A single turn carries every row of the set below to another of its rows. Some are shown first; where does it send the rows asked next?
tov: [-11   6  15 -20 -29  22 -19   1  16 -25   4  16  40  26 -10 -19  11  24
 -27  -7 -27  48   2 -18 -10   4   0 -26  12  29  -6  -4  29 -10]
Vak: [ -9  25  16 -21 -20  30   4   0   9  -8   1  14  22   6  -1 -20  -7 -14
 -16   3 -46  11  18   1 -20  -9 -18 -27  25  20 -33   4  30  -1]
pozap: [-11   2   5 -31 -20  32  -2 -12  -1 -19  18 -18 -15  31 -12  -1  -1  15
 -14   4 -27  15 -11   7  -8  -6 -33 -26   9  11  33   3   5 -12]
Vezo: [-28  19   6   1 -19  40  -7   6   5   3  -9   3  24  -2  11 -20  -3  -9
 -28   1 -41  27   5   3 -30 -29 -20 -35  17  16 -21  12  20  -9]
Gurep: [ -7   7  21 -20 -24  31 -14  13   7 -15  -8 -47 -14  11   1   1   2  28
 -16   3 -30  37  29   6 -11  -8 -22  -7  -1  34  13   2   8  -7]
labon: [-33   6  22 -29 -15  36 -24  -9  11 -44 -19 -22  27   9   3  11   4  -3
 -23   3 -28  25  29   0 -12 -16   7 -37  -1  21  -7   0  12  -8]
raf: [-11  27  24 -33  -1  20 -12 -16  23 -26   5 -18  20  15  -3 -25 -31 -22
 -11  -5 -37  18  22 -11 -10 -22  -5 -25   0  25  -4 -11  17  -3]
sezab: [-24 -11  27 -50 -17  38  10  -7   0 -13  16  -4  -9  16 -17 -13  17  18
 -15 -13 -10  21  12  -7  -4   6 -25 -13   0   5  14  -1  -4  -8]
kisus: [ -2  -9   6 -32 -13  49  -5   2  24 -16  -3  14 -11  35  10  -1  15  11
 -31   5 -27  36  23   9 -12 -14  -5 -18  26   3 -17   1  -8 -19]
Fakub: [-42  26  12 -11   6  34 -14  -1  17 -29   1 -24  27  15   5 -21 -11  -6
 -23   5 -41  20  20   7 -21 -37  -4 -44  -4  26   6  -5   4 -23]
nufi: [ -2  -4  12 -39 -32  -4  -9  18 -18   1   8 -12  24  13  -9 -12  -9  20
 -14  17 -31  23  16  -5 -12  -3 -18 -28  -4  20  15 -16  16  -5]
Gepa: [ -9   4  27 -38 -31  15  -8   2   3 -16  14 -27  -5  31  13  -8 -15  14
 -45 -21 -42  29   3 -11 -21  -9 -10  -6  -1  15  17   7  -3 -20]
Kefo: [  2  -6   7 -22  -4  47 -12   6  29  -9   3  -2  -8  33  14 -13  15   8
 -24   3 -36  39   7  20 -22 -38 -22 -24  17   7 -14   0 -14 -24]
gesa: [  0  -1   5 -35  -4  42  -1   4  25  -5   6   0  -6  31   3 -20   7   9
 -31   6 -23  41  17   1 -15 -10 -10  -2  12 -10 -31 -13  -7 -16]
vikud: [-18   4  11 -16 -22  31 -12  -6   1 -12 -18   8  34  -3   8 -11   6  -6
 -35   1 -39  15  12   3 -22 -12 -13 -22  19  11 -39   4  12   2]
gove: [-33  10  29 -30  -8  25 -12 -11   9 -28 -15 -22  23  -5  -5 -21  -5   0
 -22  -4 -19  31  33 -12 -11 -16   4 -21 -15  11 -23 -15   9   6]
bufu: [-28  24  14  -6 -22  36   1  11   5  -2  -2   3  28  -7   5 -30  -3 -11
 -18   2 -37  28   7  11 -25 -27 -19 -35  18  11 -31   9  13 -15]
Zozo: [-10   4  22 -44 -21  -1  -6  22 -14   6  24 -13  35  15  -6 -23  -1  16
 -13  11 -31  25   4  -1 -20  -9 -19 -33  -6  15  15 -20   9 -23]
gefu: [ -9   3  42 -47 -21  26 -12   1  15 -15  15 -13   2  11  10 -26 -15   0
 -23 -24 -30  29  21   5  -9 -15 -13  -8  10  21  22  10 -26 -28]
lup: [-25 -12   4 -23  -1  37  -2   0   8  -6  10 -29  -1  18 -14 -25   8  17
 -15  -5 -23  18   7   2  -3 -18 -43 -12  -2  22  20  -5 -26 -11]
Zepuz: [-23  22  24 -33  -3  25  -5 -14  -5 -15  19 -12  -8  16   3 -20   0  39
 -39   7 -34  17  13  18 -29   3  -1 -11   4  10  17 -19   2 -19]
Digap: [ -6  -6  11 -37 -40  26  -3 -22   1 -13  10 -15  11  31   6 -31 -10   6
 -36 -16 -35  25  47   0 -10 -12  -9 -43  27   3  11  16   7   3]
Fedes: [-21   9  15 -18 -16  35 -10  -4   9  -7 -16  -2  40  -7   5 -15   6 -12
 -25  -1 -30  25   9   4 -15  -7 -12 -20  27  16 -41   0   6  -8]
Som: [-15 -11  15 -32 -18  13 -19  16  -5  18   1   4  26  11   3 -13  -4  11
 -15   3 -29  26  22  -6  -8 -17 -17 -39   8  42  39  -6   1 -15]
vebo: [-10  18  17 -10 -19  25 -17  -3  14 -13  13  25  26  15 -11 -40   1  28
 -19  -3 -26  48   3 -10 -20 -13  -9 -32   3  26   4  -9  37   0]
kosa: [-19 -13   0 -39 -14  46  -9   0   7 -18  12 -23   1  29 -15   3   3   8
 -22  -1 -19  13  13  -5  -1   4 -33  -3  -1  10  24   3  -6 -13]
nikik: [ -1  -4   8 -18 -15  30   9  10  18  -5   0  -3 -19  28   6 -27   9  18
 -26   0 -32  49   7   6 -17 -32 -17 -20  12   1 -29  -5 -12 -14]
Tek: [-17   2  28 -49 -10  16 -19  12  -6  12  17  -9  42   5  -3 -16  10  14
  -9  12 -17  28  10   6 -18  -3 -14 -32  -2  16  20 -21   6 -27]
fogup: [-48  24  25 -11  -8  18   9  -3   3 -23  -5 -10   6   7   2 -32  -7  12
 -25  -7 -35  31  20  -8 -21 -33   7 -49  -5  23  -6  -8  10 -10]
kef: [-28  17  12 -22  -2  33  -8  -5   6  -9   1 -18  -5  12   1 -19 -13  26
 -28  10 -27  24  28  17  -4   4  -1  -9  22  33  27  -9 -20 -27]
sato: [ 14  12   5 -27   0  47  -9  -2  31  -4  11  -2 -14  30   4 -16  -2   3
 -13  14 -26  40   8  16 -18 -22 -20 -14  16  -2 -14 -10   5 -16]
vamo: [-16   5   6  -4 -33  25 -25  16  16 -32   0   0  46  22  -9 -21  10  22
 -20   2 -29  52  -1   0  -8 -13 -12 -35  10  31  -3   3  12 -19]
paven: [-17  23  31 -30 -20  14   0 -18  12 -35  -6  -5   7  21   2  -6 -17  -7
 -13 -10 -41  22  18 -13  -8 -18   8 -46  13  34   0   2  26  -4]
fosab: [-12 -11  13 -27 -24  46 -18 -18   9  -6  -1 -32  14  22   9 -21  19  18
 -29 -11 -30  30  53   7 -19 -22 -22 -45  16  15  10  13  16   7]
Zege: [ -6  -4  29 -46 -11  18 -26   5   1  16   6  -3  33   4   0 -10   5   7
  -1   5 -18  29  17   3  -9  -8 -18 -33   8  36  31 -13   8 -16]
vopi: [-11   0  17 -11 -18  27 -28   4  16 -20   7  20  41   3  -8 -49   5  24
 -22  -6 -24  44  13  -2 -19 -26 -19 -24  -9  19  -4  -8   9   2]
kazu: [-19 -14   4 -29 -27   7 -16  20 -18   8  -5  -2  23   9  -3  -8  -6  23
 -24  16 -26  24  27  -7  -9  -5 -11 -31  -1  28  27 -11   4  -6]
gezan: [  8   5   6 -21 -19  37   6   1  19  -9   0  11 -30  29   5 -11   0  13
 -15  11 -28  45  15  12 -10 -19 -10 -25  26   5 -14   0   6 -10]
tevu: [ -4  11  47 -40 -15  35 -14   2   8 -20  11 -27  -9  -3   0 -17  14  27
  -6  -2 -25  29  32  22 -24 -16 -25 -11  -9  19   9  -5   5  -8]
Panid: [-13   2  17 -34  -9  33   6 -17   5  -2  18 -11 -17  12 -18 -29  -8  11
  -3  -6 -12  24   1   2   1  -8 -34 -16   7  13  27  -4  -9  -6]
dev: [ -6  17   0  -6 -24  31 -24  14  21 -31  12  11  42  21 -17 -32 -12  12
  -9  14 -30  39  14   8  -4 -12 -16 -30  15  33   8   0  17 -17]
Susap: [-27 -11  19 -31 -16  30   9  -5  -5 -19  14 -17  -8  25 -11 -11  28  31
 -19  -8 -29  17  -6   7 -14 -14 -34 -31   0  15  17  -1  -9 -15]
zarel: [-17  11   4 -22 -24  22  12 -18  -5 -10  13 -31  10  25  -5 -47  -3  26
 -27   4 -33  27  44  17 -11 -10  -9 -47  28   4   1  -3   4  -4]
panan: [-18  12   5 -22  -2  44 -15 -33  12   8  12 -33  20  29   8 -33   8  17
 -30  -3 -30  30  32  14 -21 -13 -13 -46  29  16  18  -2  13 -11]
teno: [-11  25  11 -15 -12  38  -3  -1  17   3  -6   6  25   7   3 -15  -6 -18
 -17   0 -42  17  13  -4 -18  -7 -17 -24  29  30 -27   4  31  -6]
lig: [ -3   3   8 -24 -18  29 -30   5  23 -31  10  24  49  13 -15 -41  -8   9
 -19   2 -27  31  26  -2  -5  -7 -14 -14   6  24  -2  -6   6  -5]
sol: [ -8   9  16 -44 -20  35  -9 -24  16   4  21 -42  29  33   5 -34  -4  -4
 -29 -17 -24  39  26  -2 -10  -4 -11 -32  26   2   4   5  10 -16]
baz: [-12   3  17 -32 -28  31   1  -4   8  -8  11 -56  24  21  -6 -39  13  16
 -18  -6 -22  41  45   8 -11 -11 -21 -34  13   1 -14   2  10  -5]

Susap turns into pozap
kef turns into gefu
vikud turns into Vezo
Now find these:
vamo turns into dev
zarel turns into Digap
raf turns into gove
Zozo turns into nufi
Kefo turns into sato

